In the data rows, zero lies at 7.5, halfway between 7 and 8.
Some points, one per row:
[7 4 8 7 10 7 10 8 9 8 9 5 12 9 9 4 8 6 9 8 8]
[10 7 10 9 7 7 7 9 8 10 7 8 6 8 8 7 9 7 8 6 6]
[7 5 11 12 5 8 11 8 6 15 12 6 7 8 7 4 9 2 9 10 12]
[9 9 10 8 6 7 7 13 8 9 8 9 7 9 8 6 9 6 9 8 7]
[8 2 5 8 10 8 12 9 8 7 10 9 14 8 8 6 4 5 11 7 4]
[7 9 10 9 8 9 1 8 7 7 9 10 3 9 7 12 8 7 9 10 10]
[7 5 7 6 9 8 8 4 7 10 6 2 11 5 11 10 11 5 7 9 10]
[10 5 5 6 8 7 8 5 7 6 8 10 9 7 5 8 4 9 7 8 9]
[6 6 8 6 8 8 1 4 7 9 5 9 5 7 6 7 8 6 8 11 11]
[9 5 7 8 6 9 10 10 6 10 7 8 13 8 12 4 8 6 9 5 6]
[5 9 9 8 7 8 6 3 6 12 7 12 3 4 9 9 8 5 6 12 12]
[8 4 8 8 8 7 13 8 6 6 8 7 15 10 8 7 7 7 7 4 5]
[9 10 6 11 5 4 10 15 9 6 8 8 11 7 9 8 9 12 8 4 3]
[10 8 10 14 6 7 12 15 8 9 11 8 7 11 7 9 11 9 7 6 8]
[8 6 7 10 8 6 7 8 7 6 2 8 9 7 7 8 4 7 7 7 6]
[6 12 6 2 10 6 2 3 5 4 4 9 1 4 8 10 5 11 7 10 8]
[8 7 7 7 9 8 9 7 6 6 8 12 9 7 8 8 7 6 8 10 5]
[8 9 6 8 7 5 9 12 6 4 7 7 4 5 5 11 14 11 2 9 5]
[7 2 7 7 10 11 12 4 9 7 7 5 13 9 11 0 6 5 8 6 9]
[10 13 5 6 9 7 4 7 8 3 4 10 0 6 6 10 7 13 4 9 2]
Here are 16 more points, each followed by its number:
[8 7 12 7 6 6 5 5 7 11 13 9 3 7 10 7 8 3 7 14 12] 0
[7 12 6 5 6 8 3 9 5 4 6 7 1 9 8 12 8 11 4 8 6] 1
[8 9 5 3 8 7 8 5 7 9 7 6 4 8 8 7 8 6 5 11 11] 2
[8 7 6 8 8 5 6 10 6 11 8 8 8 8 8 7 6 6 9 7 4] 3
[7 8 9 8 10 9 5 5 6 7 6 9 6 9 6 10 8 10 7 11 10] 4
[7 5 8 4 11 7 7 4 9 9 5 10 8 6 7 6 4 7 9 8 9] 5
[8 11 9 11 7 10 8 12 9 7 12 8 4 8 6 10 11 7 9 8 8] 6
[8 10 6 4 5 5 0 9 9 6 4 9 1 3 4 13 7 12 7 12 9] 7
[12 12 8 12 5 7 10 15 8 11 9 11 12 9 8 10 8 9 9 8 7] 8
[8 6 5 8 5 6 8 10 11 6 5 7 10 8 9 7 4 9 6 9 7] 9
[8 1 6 12 11 8 13 8 8 11 10 6 15 9 12 4 6 2 12 7 10] 10
[5 4 9 10 5 8 5 5 8 12 10 7 10 9 10 4 8 3 9 6 12] 11
[7 9 7 4 5 5 4 8 10 10 4 8 7 6 11 6 7 6 8 10 7] 12
[6 11 5 2 7 6 6 3 6 3 5 11 0 3 5 9 8 9 6 10 5] 13
[9 7 8 15 7 7 10 12 10 9 7 7 13 9 9 7 9 8 9 4 8] 14
[9 15 6 9 5 7 7 13 10 5 9 8 4 7 8 14 10 15 6 7 3] 15
Which of these numbered points is nearest to each point below, looking only along the 3 directions in which the first points spread most? Its number follows each.
[6 8 6 5 7 8 8 5 10 7 7 6 7 4 10 9 6 11 6 9 8] > 12
[13 8 9 12 2 4 9 15 8 10 7 9 9 8 12 13 11 11 8 5 4] > 8
[7 12 10 10 4 7 7 10 7 8 7 7 5 8 6 8 11 8 8 8 7] > 6
[9 5 11 12 4 6 10 13 7 12 9 6 15 12 11 10 8 7 11 7 8] > 14
[6 5 11 11 9 8 6 5 5 9 8 6 10 8 9 4 8 3 9 10 12] > 11
[11 9 11 11 2 5 6 10 10 14 10 7 9 9 8 9 8 11 7 11 13] > 6
[6 6 7 9 9 8 10 7 6 10 7 6 8 10 10 8 9 3 10 11 12] > 11
[11 14 15 15 0 1 2 15 7 15 6 6 5 9 13 11 15 10 6 10 7] > 6
[5 7 10 8 8 8 7 5 7 12 11 4 7 10 9 8 8 2 8 8 9] > 11
[7 7 1 2 11 10 10 8 10 3 8 9 9 6 6 8 3 15 7 5 5] > 9
[7 7 5 6 9 4 6 6 12 3 3 8 11 8 9 6 5 12 5 2 3] > 9
[7 10 9 8 6 7 6 10 9 6 7 9 9 8 7 10 8 8 10 8 6] > 3
[7 5 5 5 9 7 10 3 5 6 4 11 10 7 7 10 3 7 11 9 8] > 5
[7 15 8 6 9 4 4 5 7 7 4 6 1 6 5 10 10 8 6 9 9] > 7
[11 9 11 15 3 7 8 15 10 12 10 7 8 10 10 9 10 6 8 1 5] > 8
[3 4 6 8 14 9 10 3 11 6 6 3 15 8 12 3 8 0 11 5 6] > 10
[6 9 2 2 10 10 8 5 9 1 4 6 2 3 6 8 6 10 5 9 7] > 13
[4 8 6 5 8 6 8 4 6 10 8 8 3 6 7 5 7 1 4 10 11] > 2
[7 8 10 9 6 9 7 11 8 10 7 6 9 10 10 5 7 3 4 5 10] > 3
[8 6 7 11 8 9 9 7 7 12 10 9 12 12 8 4 9 2 13 9 11] > 11
[6 9 8 8 7 5 4 7 7 7 7 10 0 7 8 5 9 9 5 9 11] > 4
[10 10 9 13 2 9 10 15 8 10 10 7 10 9 9 10 10 12 10 2 3] > 8
[8 5 4 6 7 8 9 6 7 5 12 8 5 6 6 8 7 7 8 7 9] > 12
[7 7 6 3 9 4 8 5 8 9 9 8 7 5 7 7 10 4 7 8 8] > 12
[11 4 7 10 5 12 11 12 10 6 11 8 15 10 7 8 7 10 10 1 3] > 14
[6 7 7 5 7 6 6 0 7 10 3 5 11 5 8 6 4 8 7 10 9] > 5
[10 12 15 15 6 1 3 15 5 15 15 11 3 14 9 14 15 10 10 11 9] > 6
[4 8 2 1 8 7 6 1 8 1 3 7 0 2 4 9 7 11 6 8 9] > 13
[6 4 4 3 11 9 7 1 9 5 6 8 6 4 6 4 6 6 5 6 8] > 5
[7 7 9 4 7 8 7 4 7 10 7 8 7 7 6 9 5 5 7 10 10] > 2
[5 7 5 6 7 9 7 4 8 5 4 6 10 7 7 4 6 6 11 7 6] > 5
[5 15 7 6 6 9 2 9 5 7 5 7 0 8 7 11 10 8 3 9 9] > 7
[5 8 10 6 8 9 6 7 7 9 9 7 6 9 7 8 9 4 11 11 13] > 0
[4 10 9 10 7 9 8 8 7 10 12 8 3 8 8 9 10 7 9 9 9] > 6
[7 9 11 8 8 7 4 7 7 10 8 10 3 8 5 10 10 8 8 13 12] > 0
[10 9 9 8 7 10 9 13 11 7 11 8 9 9 7 10 11 6 7 5 5] > 8
